[[ -22.691  -80.059 -199.747 -192.808  -97.229   -5.519   28.230 -129.469
   -43.316]
 [-165.073  109.924  -62.757  -51.017  148.820 -136.831  -99.466 -240.701
    31.553]
 [-157.909 -123.161   29.210    7.128 -111.490 -174.671 -216.633  -30.858
  -165.467]
 [-190.390  -71.807    3.486   -0.894  -57.628 -198.153 -154.730 -105.765
   -83.282]
 [-107.568  -72.275  -89.018  -79.836  -70.190 -102.587  -97.719 -111.807
   -73.812]
 [-179.095  -80.630   35.209  -11.645  -67.344 -190.367 -170.260  -89.393
  -102.423]
 [   3.253 -161.680 -140.788 -155.468 -183.330  -15.197  -68.954  -35.613
  -143.749]
 [ -42.432  -42.806 -188.201 -181.440  -62.565  -20.703   24.896 -162.506
    -8.632]
 [-148.409   37.142  -70.244  -58.868   60.477 -127.135  -97.567 -195.679
    -1.784]] -22.691

[[-0.01  0.09 -0.02  0.07  0.11  0.07 -0.01 -0.04  0.06  0.01 -0.04]
 [-0.02  0.08  0.01  0.17  0.08  0.08 -0.08  0.00  0.06 -0.07  0.12]
 [ 0.03 -0.06  0.13  0.08  0.01 -0.04  0.01  0.10  0.01  0.09  0.07]
 [ 0.10 -0.01 -0.06  0.11 -0.03 -0.04  0.05  0.02 -0.04 -0.06  0.09]
 [ 0.00  0.01  0.10  0.04  0.02  0.02 -0.01  0.12  0.07  0.02  0.12]
 [-0.11  0.11 -0.05  0.04  0.06 -0.01 -0.07  0.13  0.18 -0.09 -0.01]
 [-0.03  0.16 -0.03  0.04  0.19  0.19 -0.01 -0.13  0.09  0.02 -0.07]
 [ 0.01  0.17 -0.10  0.05  0.19  0.19  0.02 -0.16  0.06 -0.01 -0.09]
 [ 0.09 -0.05  0.15  0.08  0.02  0.06  0.04  0.05 -0.03  0.10  0.15]
 [-0.09  0.17 -0.08  0.11  0.18  0.13 -0.08 -0.09  0.12 -0.06 -0.06]
 [ 0.06  0.04  0.07 -0.06  0.07  0.10  0.09 -0.01  0.03  0.12 -0.03]
 [-0.09  0.13  0.02  0.04  0.10  0.09 -0.08  0.06  0.17 -0.05  0.04]] -0.01

[[ 0.06  0.08 -0.14 -0.12 -0.15  0.06 -0.02 -0.09 -0.11 -0.12 -0.12 -0.01]
 [ 0.07  0.10 -0.13 -0.10 -0.12  0.07  0.01 -0.08 -0.09 -0.04 -0.12  0.04]
 [ 0.03  0.06 -0.09 -0.07 -0.12  0.04 -0.06 -0.03 -0.07 -0.11 -0.09 -0.04]
 [ 0.05  0.08 -0.10 -0.08 -0.11  0.05  0.00 -0.06 -0.08 -0.08 -0.09  0.00]
 [ 0.04  0.07 -0.12 -0.09 -0.13  0.05 -0.05 -0.04 -0.08 -0.08 -0.12 -0.01]
 [ 0.21  0.28 -0.14 -0.11 -0.09  0.21  0.14 -0.12 -0.09 -0.03 -0.13  0.12]
 [ 0.02  0.05  0.14  0.11  0.17  0.02  0.08  0.03  0.09  0.06  0.06  0.00]
 [ 0.01  0.03 -0.09 -0.08 -0.10  0.01 -0.03 -0.06 -0.08 -0.07 -0.08 -0.02]
 [ 0.17  0.23 -0.04  0.00 -0.07  0.19 -0.06  0.05  0.00 -0.09 -0.15  0.01]
 [-0.12 -0.16 -0.09 -0.10 -0.02 -0.15  0.11 -0.13 -0.09  0.16  0.01  0.08]
 [ 0.07  0.07 -0.09 -0.05  0.00  0.07  0.00 -0.07 -0.03  0.21 -0.19  0.16]
 [-0.01  0.03  0.02 -0.03  0.01 -0.04  0.20 -0.10 -0.04 -0.12  0.16
  -0.05]] 0.06

[[-13.106 -14.984  10.096  -7.221 -16.338   0.367   9.746  -7.546  -8.330
   27.985   4.320   8.715  -3.189 -15.806]
 [-18.670 -24.216  -6.212   5.335 -17.799  -8.480  10.627  -5.039   9.537
    6.073 -11.336   1.952 -10.379  16.305]
 [-10.022 -16.056  10.344  -6.816 -17.333   0.274   8.759  -6.798  -7.453
   24.291   5.124   7.633  -4.095 -15.720]
 [-21.424 -27.902 -12.610  10.050 -18.499 -11.949  10.790  -4.085  16.155
   -2.124 -17.409  -0.257 -12.989  28.251]
 [-14.819 -17.779   5.433  -3.619 -16.880  -2.248   9.976  -6.529  -3.328
   21.718  -0.106   6.717  -5.555  -6.689]
 [ 22.479 -25.813  15.633  -0.674 -26.658  -2.996  -2.647   1.799   7.177
  -20.042   8.640  -2.566  -9.503 -12.018]
 [-10.401  -9.213  11.018  -8.993 -14.091  -2.984  11.920  -9.445 -14.690
   17.699   4.076  10.389   1.320  -6.937]
 [-21.347 -28.219 -13.266  10.753 -18.612 -12.359  11.077  -3.937  16.949
   -2.890 -17.623  -0.747 -13.563  29.966]] -13.106

[[ -83.77  118.42  -14.58 -195.04  -67.29   28.83  -96.84  146.51  114.58]
 [ 158.93  183.21  -89.10  -14.44  -57.40   71.99  130.90 -133.69  -16.90]
 [  88.07 -153.30 -116.15   15.68 -166.71   18.07   51.48   69.85  150.47]
 [ 143.36  167.95  -90.84  167.83   33.78   44.62   15.36 -160.80  -93.56]
 [ -78.54  -41.62  157.96  -22.83  179.09   -3.13   49.65   79.84 -109.52]
 [ 128.43 -155.79 -137.22   33.16 -189.72  -26.22   90.21  -20.06  -67.16]
 [ -48.02  194.16  129.65 -104.69  155.76   32.43   34.95  -18.60  -79.18]
 [ 146.11  -77.37    1.98  103.62   20.46   43.94  163.48  -43.48 -199.71]
 [ -65.88 -115.60  -32.93  138.17  -85.20 -127.93  -88.50 -183.19
    97.01]] -83.77

[[-0.1  0.0  0.9  0.7  0.3  0.1 -0.7  0.8  0.2  0.5  0.1  0.6]
 [-1.4 -1.7  1.1  0.3  0.4  2.2  1.4  0.1  1.5  0.9  0.1 -0.5]
 [ 0.5  0.3  0.7  0.6  0.5  0.0  0.6  0.7  0.5  0.5  0.5  0.6]
 [ 0.5  0.6  0.8  0.4  0.6 -0.2  0.8  1.4  0.2  0.7  0.6  0.2]
 [-0.1  0.4  0.4 -0.7  0.2  1.0  0.3 -0.6  0.3  0.8  0.6 -0.6]
 [ 0.2  0.6  0.3  0.4  0.2  0.1  0.4  0.2  0.3  1.0  0.3  0.2]
 [-0.1  0.4  0.1  0.4  0.6  0.6  0.5  0.0  0.0  0.6 -0.1  0.4]
 [ 0.7  0.9  0.3  0.3  0.4  0.9  0.0 -0.3  0.6  0.3 -0.2  0.5]
 [ 0.9  0.9  0.2  1.3 -0.5 -0.1  0.4  0.2  0.3  1.4  0.7  0.2]
 [ 0.3  0.2  0.6  0.4  0.3  0.6  0.5  0.2  1.0  0.4  0.4  0.5]
 [ 0.5  0.7 -0.3  0.2  0.2  0.2  1.0 -0.2  0.2 -0.1  0.2  0.6]] -0.1

[[   4.8 -129.0  -26.1   -2.6  -79.9  -83.6  -76.1 -172.9   58.8   25.6
   -30.7   64.0  -21.0 -110.0    0.3   78.3]
 [ -25.1 -163.0  -20.5 -101.8   15.2   83.9   75.8  108.7  230.5   42.9
   -30.7   84.3 -153.7  -15.6    0.3  -57.8]
 [  26.0   21.7  -23.9   -7.7   15.2  -29.6   85.4   79.1   -7.9  -12.0
    91.0    3.3 -114.3   18.1   63.8  -84.6]
 [   4.8 -129.0  -83.6 -116.8   61.9  162.0   77.9   -3.5  223.2   69.3
   -22.9   83.2 -114.3  -93.3  -45.1  -95.0]
 [  40.3   34.9   36.8   37.1  -75.1   83.9  162.7   21.4  236.1   -5.5
  -115.7   49.4  -49.9  -15.6    0.3   22.2]
 [ -30.9 -129.0  -20.5 -103.4   15.2   99.2   75.8   21.4  245.1   43.4
   -30.7   90.9 -158.6  -15.6    0.3  -57.8]
 [   4.8  -55.9  -20.5  -30.5   15.2   33.9   30.6   21.4   38.1   25.6
   -30.7   24.1  -38.8  -15.6    0.3  -41.4]] 4.8
---
[-58.7, 15.4, 42.1, -25.4, 54.3, 27.2] | -25.4

[[8.7, -11.1, -16.4, 16.4, -18.2, 15.6],
 [46.7, 19.6, 15.3, 65.3, 17.4, 64.5],
 [-34.4, -8.7, -3.5, -47.6, -3.0, -46.9]] | -47.6

[[3.6, -5.4, -14.3, 59.1],
 [52.6, -50.4, -61.7, 9.7],
 [17.1, -17.7, -43.9, -27.5]] | -17.7

[-41.9, 7.7, -10.5, -54.1, -43.0, 2.0, -26.4] | -43.0

[-12.4, 59.5, -50.0, 14.6, -30.6] | -50.0

[57.4, 56.1, 31.5, -56.0] | 56.1

[26.5, -50.3, -26.5, -13.5, -18.1, 16.2] | -13.5

[[-11.2, -16.8, -27.0, -13.7, -52.5, 30.0, -60.9],
 [6.3, 3.1, -27.4, -21.8, -52.5, 30.0, -60.9],
 [-8.2, -16.8, -27.0, -18.2, -52.5, 30.0, -60.9]] | -52.5
